In the data rows, zero lies at 7.5, halfway between 7 and 8.
Some points, each followed by its number:
np.array([8, 6, 9, 8, 9, 5, 3, 7, 6, 8, 10, 7, 5, 8, 5, 8, 7, 6, 10, 8, 7, 8, 8, 7, 8, 9, 8, 11, 8, 4, 9, 7, 6, 12, 6, 10, 4, 6, 6, 9, 9, 8, 7, 6, 13, 8, 9, 7]) 0
np.array([7, 6, 5, 10, 10, 10, 8, 7, 6, 3, 9, 6, 10, 5, 10, 7, 10, 9, 5, 11, 7, 7, 8, 6, 9, 7, 9, 10, 6, 6, 8, 5, 8, 7, 9, 7, 6, 10, 8, 9, 6, 9, 8, 5, 7, 6, 8, 7]) 1
np.array([7, 6, 11, 12, 6, 5, 6, 7, 8, 4, 5, 3, 5, 5, 11, 5, 5, 12, 7, 8, 9, 5, 7, 5, 10, 6, 13, 10, 7, 7, 11, 10, 11, 11, 8, 5, 5, 5, 8, 8, 9, 9, 4, 4, 8, 6, 9, 7]) 2
np.array([6, 9, 11, 11, 7, 10, 6, 10, 7, 9, 10, 7, 10, 7, 11, 10, 7, 12, 10, 12, 8, 8, 5, 8, 3, 5, 10, 9, 8, 6, 6, 5, 11, 5, 11, 5, 7, 10, 9, 8, 10, 2, 5, 4, 7, 8, 8, 5]) 3
np.array([7, 8, 5, 7, 8, 9, 10, 7, 5, 15, 4, 10, 5, 4, 6, 7, 4, 11, 6, 8, 9, 5, 10, 11, 5, 6, 6, 3, 9, 11, 7, 7, 7, 10, 11, 9, 9, 3, 9, 6, 9, 5, 9, 5, 5, 4, 6, 5]) 4
np.array([11, 7, 8, 8, 7, 11, 7, 8, 7, 3, 5, 7, 7, 8, 7, 5, 8, 9, 8, 6, 4, 4, 6, 10, 12, 7, 7, 7, 6, 10, 8, 5, 11, 5, 7, 8, 11, 9, 8, 8, 5, 8, 6, 7, 6, 9, 8, 8]) 5
np.array([5, 12, 14, 9, 6, 13, 15, 15, 12, 13, 10, 15, 13, 4, 8, 12, 10, 12, 12, 11, 8, 11, 7, 12, 4, 0, 8, 6, 8, 10, 3, 8, 6, 6, 13, 10, 7, 15, 10, 2, 15, 1, 15, 11, 3, 7, 3, 6]) 6
np.array([8, 10, 8, 10, 9, 6, 7, 13, 11, 9, 14, 9, 11, 10, 6, 11, 7, 9, 11, 10, 9, 6, 6, 8, 6, 4, 7, 6, 7, 7, 0, 8, 4, 13, 12, 8, 8, 9, 4, 12, 11, 2, 11, 1, 6, 7, 3, 8]) 7
np.array([10, 2, 7, 6, 13, 2, 9, 7, 8, 3, 9, 10, 12, 6, 3, 10, 11, 9, 5, 9, 4, 15, 7, 5, 1, 8, 7, 7, 7, 2, 9, 11, 7, 4, 11, 5, 3, 5, 5, 8, 9, 11, 6, 10, 12, 6, 9, 8]) 8
np.array([4, 9, 5, 6, 7, 9, 6, 2, 8, 8, 7, 7, 5, 9, 10, 6, 9, 11, 6, 5, 7, 7, 9, 7, 9, 12, 8, 8, 4, 10, 10, 7, 9, 8, 2, 5, 9, 9, 5, 6, 3, 9, 9, 8, 7, 4, 9, 6]) 9
np.array([6, 5, 3, 8, 12, 9, 8, 9, 4, 7, 11, 8, 12, 3, 7, 6, 7, 6, 4, 10, 9, 6, 4, 5, 8, 6, 11, 9, 7, 7, 6, 4, 3, 10, 10, 9, 8, 10, 9, 10, 9, 5, 10, 3, 9, 7, 8, 6]) 10
np.array([0, 14, 7, 7, 4, 7, 3, 11, 11, 10, 9, 3, 6, 6, 3, 2, 9, 9, 10, 4, 10, 8, 13, 6, 1, 9, 3, 15, 9, 11, 5, 2, 11, 11, 0, 2, 7, 5, 14, 2, 4, 9, 2, 9, 4, 6, 12, 15]) 11
np.array([6, 10, 9, 8, 7, 9, 8, 8, 6, 6, 4, 7, 8, 5, 9, 3, 7, 7, 6, 7, 10, 6, 6, 7, 8, 9, 8, 7, 6, 8, 10, 8, 3, 9, 7, 7, 10, 7, 5, 10, 6, 9, 9, 12, 5, 5, 5, 4]) 12
np.array([10, 10, 12, 5, 5, 10, 7, 7, 10, 13, 8, 11, 5, 12, 6, 7, 4, 9, 11, 3, 5, 9, 5, 10, 9, 6, 6, 3, 10, 12, 8, 7, 9, 9, 7, 9, 11, 9, 8, 9, 7, 10, 10, 9, 5, 13, 10, 9]) 13
np.array([7, 10, 9, 8, 5, 8, 11, 12, 8, 12, 10, 10, 7, 10, 9, 9, 8, 10, 12, 6, 9, 8, 8, 10, 7, 2, 4, 4, 11, 10, 5, 10, 9, 9, 10, 8, 7, 6, 9, 9, 11, 7, 13, 10, 6, 7, 4, 6]) 14
np.array([10, 9, 9, 8, 10, 0, 6, 8, 7, 5, 5, 4, 9, 6, 9, 5, 9, 7, 9, 10, 8, 7, 6, 5, 5, 7, 7, 9, 8, 3, 7, 12, 7, 10, 7, 9, 11, 5, 9, 3, 8, 9, 3, 6, 11, 7, 11, 8]) 15
np.array([8, 3, 6, 9, 9, 8, 11, 5, 12, 3, 6, 7, 7, 7, 7, 9, 9, 9, 8, 4, 4, 8, 11, 3, 6, 8, 6, 8, 8, 9, 13, 8, 15, 5, 8, 6, 13, 10, 3, 7, 8, 12, 8, 8, 7, 11, 11, 2]) 16
np.array([7, 7, 4, 9, 8, 9, 7, 9, 11, 11, 7, 10, 4, 10, 6, 5, 5, 8, 8, 6, 11, 6, 7, 11, 6, 7, 5, 5, 7, 10, 7, 6, 8, 9, 10, 8, 8, 3, 6, 8, 8, 7, 7, 6, 5, 6, 5, 6]) 17
np.array([7, 8, 10, 11, 6, 6, 4, 8, 7, 5, 5, 3, 6, 5, 13, 5, 6, 11, 8, 8, 9, 6, 6, 3, 7, 7, 10, 9, 3, 6, 9, 10, 10, 12, 6, 6, 8, 7, 8, 9, 8, 8, 4, 5, 9, 7, 11, 7]) 18
np.array([9, 9, 8, 5, 7, 9, 7, 10, 11, 6, 10, 10, 5, 13, 5, 10, 4, 6, 7, 10, 6, 3, 8, 9, 10, 7, 10, 8, 5, 7, 3, 6, 9, 7, 9, 5, 6, 5, 0, 9, 8, 3, 12, 10, 5, 9, 1, 11]) 19
np.array([5, 11, 6, 5, 9, 11, 7, 10, 7, 10, 6, 10, 5, 7, 8, 6, 7, 7, 7, 10, 8, 6, 8, 11, 7, 10, 7, 6, 7, 10, 5, 8, 11, 8, 8, 8, 5, 6, 8, 2, 8, 5, 8, 6, 5, 7, 6, 8]) 20
np.array([8, 7, 8, 8, 7, 3, 6, 7, 7, 6, 4, 6, 7, 6, 9, 6, 9, 8, 6, 8, 10, 7, 7, 5, 9, 11, 11, 8, 7, 4, 8, 9, 7, 8, 5, 6, 9, 5, 9, 6, 10, 9, 5, 8, 11, 7, 10, 7]) 21
np.array([7, 8, 8, 9, 10, 8, 10, 5, 7, 7, 8, 8, 5, 3, 13, 6, 4, 10, 3, 4, 11, 5, 6, 7, 12, 9, 8, 8, 6, 10, 7, 8, 5, 9, 8, 11, 5, 10, 9, 9, 4, 5, 9, 7, 2, 6, 7, 6]) 22
Which three points above are nearest to each new point by angle, seen from the average point of the numbered points? Their numbers follow each, nearest first.
np.array([9, 7, 6, 7, 8, 8, 6, 9, 10, 8, 9, 10, 7, 11, 6, 9, 6, 7, 8, 8, 7, 6, 8, 10, 9, 7, 5, 6, 10, 7, 6, 9, 9, 7, 8, 9, 6, 8, 6, 7, 8, 7, 8, 7, 5, 10, 4, 9]) 19 17 13
np.array([9, 6, 7, 7, 7, 8, 8, 10, 9, 12, 9, 10, 8, 12, 4, 8, 5, 6, 8, 6, 8, 7, 8, 8, 8, 7, 4, 6, 10, 9, 7, 7, 10, 7, 8, 9, 8, 9, 6, 7, 9, 8, 7, 8, 6, 10, 6, 6]) 13 17 14
np.array([8, 8, 8, 7, 7, 5, 9, 8, 8, 6, 7, 7, 10, 7, 8, 8, 6, 7, 7, 9, 9, 5, 7, 7, 7, 10, 9, 8, 6, 6, 10, 7, 7, 7, 8, 6, 9, 7, 8, 9, 9, 6, 5, 7, 8, 8, 8, 7]) 21 15 18
np.array([5, 3, 5, 3, 5, 9, 8, 5, 6, 7, 5, 5, 10, 11, 4, 8, 8, 4, 7, 8, 6, 13, 10, 6, 5, 5, 6, 9, 12, 8, 8, 8, 3, 4, 8, 9, 8, 8, 8, 9, 9, 10, 8, 11, 7, 6, 6, 8]) 8 16 12
np.array([4, 11, 5, 5, 5, 7, 5, 6, 8, 8, 8, 2, 8, 7, 7, 6, 9, 11, 7, 7, 10, 6, 8, 5, 4, 11, 6, 11, 4, 9, 7, 4, 10, 10, 3, 5, 6, 7, 11, 4, 2, 8, 5, 8, 5, 7, 9, 13]) 11 9 18
np.array([8, 2, 5, 4, 5, 8, 11, 5, 6, 5, 8, 5, 11, 11, 5, 10, 6, 5, 9, 8, 9, 12, 10, 7, 7, 5, 7, 9, 9, 5, 7, 7, 2, 2, 13, 6, 7, 7, 6, 6, 10, 7, 7, 12, 8, 4, 6, 9]) 8 19 1
np.array([11, 6, 9, 5, 7, 6, 7, 7, 4, 8, 9, 6, 9, 10, 6, 11, 9, 8, 7, 7, 8, 12, 6, 4, 7, 7, 7, 8, 8, 6, 8, 9, 7, 8, 9, 2, 5, 6, 7, 9, 9, 8, 8, 9, 11, 3, 7, 9]) 8 0 21
np.array([6, 9, 9, 8, 9, 11, 9, 6, 4, 9, 5, 10, 8, 6, 7, 7, 3, 8, 7, 8, 12, 6, 6, 12, 7, 8, 8, 5, 7, 9, 7, 5, 6, 8, 9, 9, 11, 5, 8, 5, 6, 6, 7, 5, 6, 6, 5, 6]) 4 17 20
np.array([8, 6, 9, 6, 7, 8, 7, 8, 7, 8, 6, 6, 7, 10, 6, 8, 6, 3, 9, 7, 5, 7, 7, 10, 6, 7, 6, 8, 8, 9, 6, 8, 7, 7, 8, 8, 7, 8, 6, 4, 8, 8, 6, 7, 6, 9, 7, 8]) 13 20 5
np.array([8, 8, 7, 5, 7, 3, 9, 6, 6, 6, 8, 6, 8, 9, 8, 9, 9, 6, 6, 9, 10, 9, 8, 6, 9, 11, 10, 8, 8, 5, 8, 8, 6, 5, 6, 5, 8, 5, 9, 8, 11, 8, 6, 9, 11, 7, 10, 7]) 21 8 15
np.array([6, 6, 7, 5, 6, 8, 9, 7, 10, 9, 6, 9, 7, 10, 6, 7, 7, 5, 8, 8, 8, 11, 8, 11, 9, 6, 4, 7, 15, 9, 9, 7, 7, 8, 6, 9, 7, 6, 12, 6, 10, 9, 9, 11, 9, 9, 8, 8]) 13 14 17
np.array([9, 7, 5, 9, 10, 2, 6, 6, 8, 5, 6, 5, 8, 8, 10, 7, 8, 4, 8, 9, 7, 8, 3, 5, 7, 8, 9, 10, 4, 2, 7, 12, 4, 9, 9, 10, 9, 8, 8, 4, 5, 7, 5, 6, 8, 7, 8, 8]) 15 21 18
np.array([7, 10, 8, 9, 9, 10, 10, 5, 8, 11, 6, 8, 6, 5, 10, 4, 6, 7, 6, 4, 11, 4, 8, 10, 8, 8, 9, 6, 9, 10, 10, 7, 7, 9, 9, 9, 7, 4, 7, 6, 8, 8, 8, 7, 5, 6, 4, 3]) 4 22 17
np.array([8, 5, 6, 12, 9, 5, 7, 11, 9, 7, 11, 11, 9, 12, 8, 14, 11, 9, 10, 10, 9, 10, 9, 11, 5, 7, 2, 6, 12, 7, 2, 11, 7, 11, 10, 13, 5, 7, 4, 11, 12, 9, 8, 3, 6, 8, 6, 9]) 7 14 8
np.array([7, 6, 8, 5, 6, 7, 6, 6, 5, 7, 6, 7, 8, 8, 7, 6, 8, 5, 7, 7, 8, 5, 8, 9, 6, 6, 6, 6, 9, 7, 8, 8, 7, 6, 6, 7, 9, 8, 10, 3, 8, 7, 4, 8, 6, 9, 7, 11]) 15 11 5
np.array([6, 6, 7, 4, 4, 8, 6, 7, 9, 10, 4, 6, 6, 10, 5, 5, 8, 6, 8, 7, 8, 10, 11, 6, 3, 5, 4, 11, 8, 10, 9, 6, 7, 6, 7, 9, 7, 8, 8, 4, 5, 11, 6, 10, 7, 8, 8, 8]) 11 9 16
np.array([11, 6, 9, 7, 9, 9, 8, 7, 8, 5, 7, 4, 7, 7, 9, 6, 9, 10, 9, 5, 4, 8, 8, 5, 9, 9, 6, 10, 8, 10, 10, 8, 13, 9, 6, 4, 9, 7, 9, 7, 6, 10, 6, 7, 9, 7, 10, 6]) 16 5 9
np.array([8, 6, 6, 7, 8, 8, 7, 7, 8, 10, 9, 9, 9, 7, 10, 11, 9, 6, 7, 10, 7, 9, 7, 9, 5, 7, 6, 6, 8, 7, 7, 8, 9, 6, 8, 9, 5, 7, 8, 6, 9, 7, 8, 7, 8, 4, 3, 7]) 8 20 6
np.array([6, 5, 7, 6, 7, 5, 9, 5, 9, 8, 5, 4, 7, 9, 7, 7, 9, 7, 8, 8, 6, 10, 10, 7, 6, 8, 6, 11, 7, 7, 9, 7, 7, 4, 6, 7, 7, 9, 5, 5, 7, 8, 7, 9, 7, 8, 7, 8]) 16 8 9
np.array([6, 5, 6, 4, 4, 8, 9, 8, 9, 4, 9, 7, 9, 10, 6, 6, 11, 5, 6, 9, 8, 11, 9, 11, 8, 7, 5, 7, 11, 7, 8, 8, 4, 6, 7, 6, 6, 6, 12, 8, 11, 6, 8, 13, 9, 3, 7, 8]) 8 14 21
np.array([6, 10, 13, 10, 3, 13, 2, 5, 9, 7, 9, 8, 4, 6, 8, 5, 8, 9, 11, 4, 3, 5, 2, 12, 10, 6, 11, 4, 5, 11, 6, 8, 5, 10, 7, 7, 13, 8, 7, 13, 3, 7, 4, 6, 4, 11, 14, 11]) 13 5 18
np.array([10, 8, 10, 6, 7, 9, 8, 8, 7, 8, 8, 8, 8, 10, 8, 8, 6, 9, 10, 5, 6, 6, 8, 8, 7, 5, 7, 7, 8, 9, 9, 8, 10, 6, 8, 9, 9, 9, 7, 7, 6, 8, 9, 8, 7, 11, 7, 7]) 13 5 16
np.array([8, 11, 9, 8, 8, 7, 10, 12, 11, 7, 10, 11, 9, 9, 9, 9, 9, 7, 9, 10, 5, 6, 6, 9, 7, 5, 9, 7, 7, 10, 5, 8, 8, 8, 11, 6, 6, 10, 6, 7, 10, 1, 12, 9, 5, 7, 2, 7]) 6 7 19
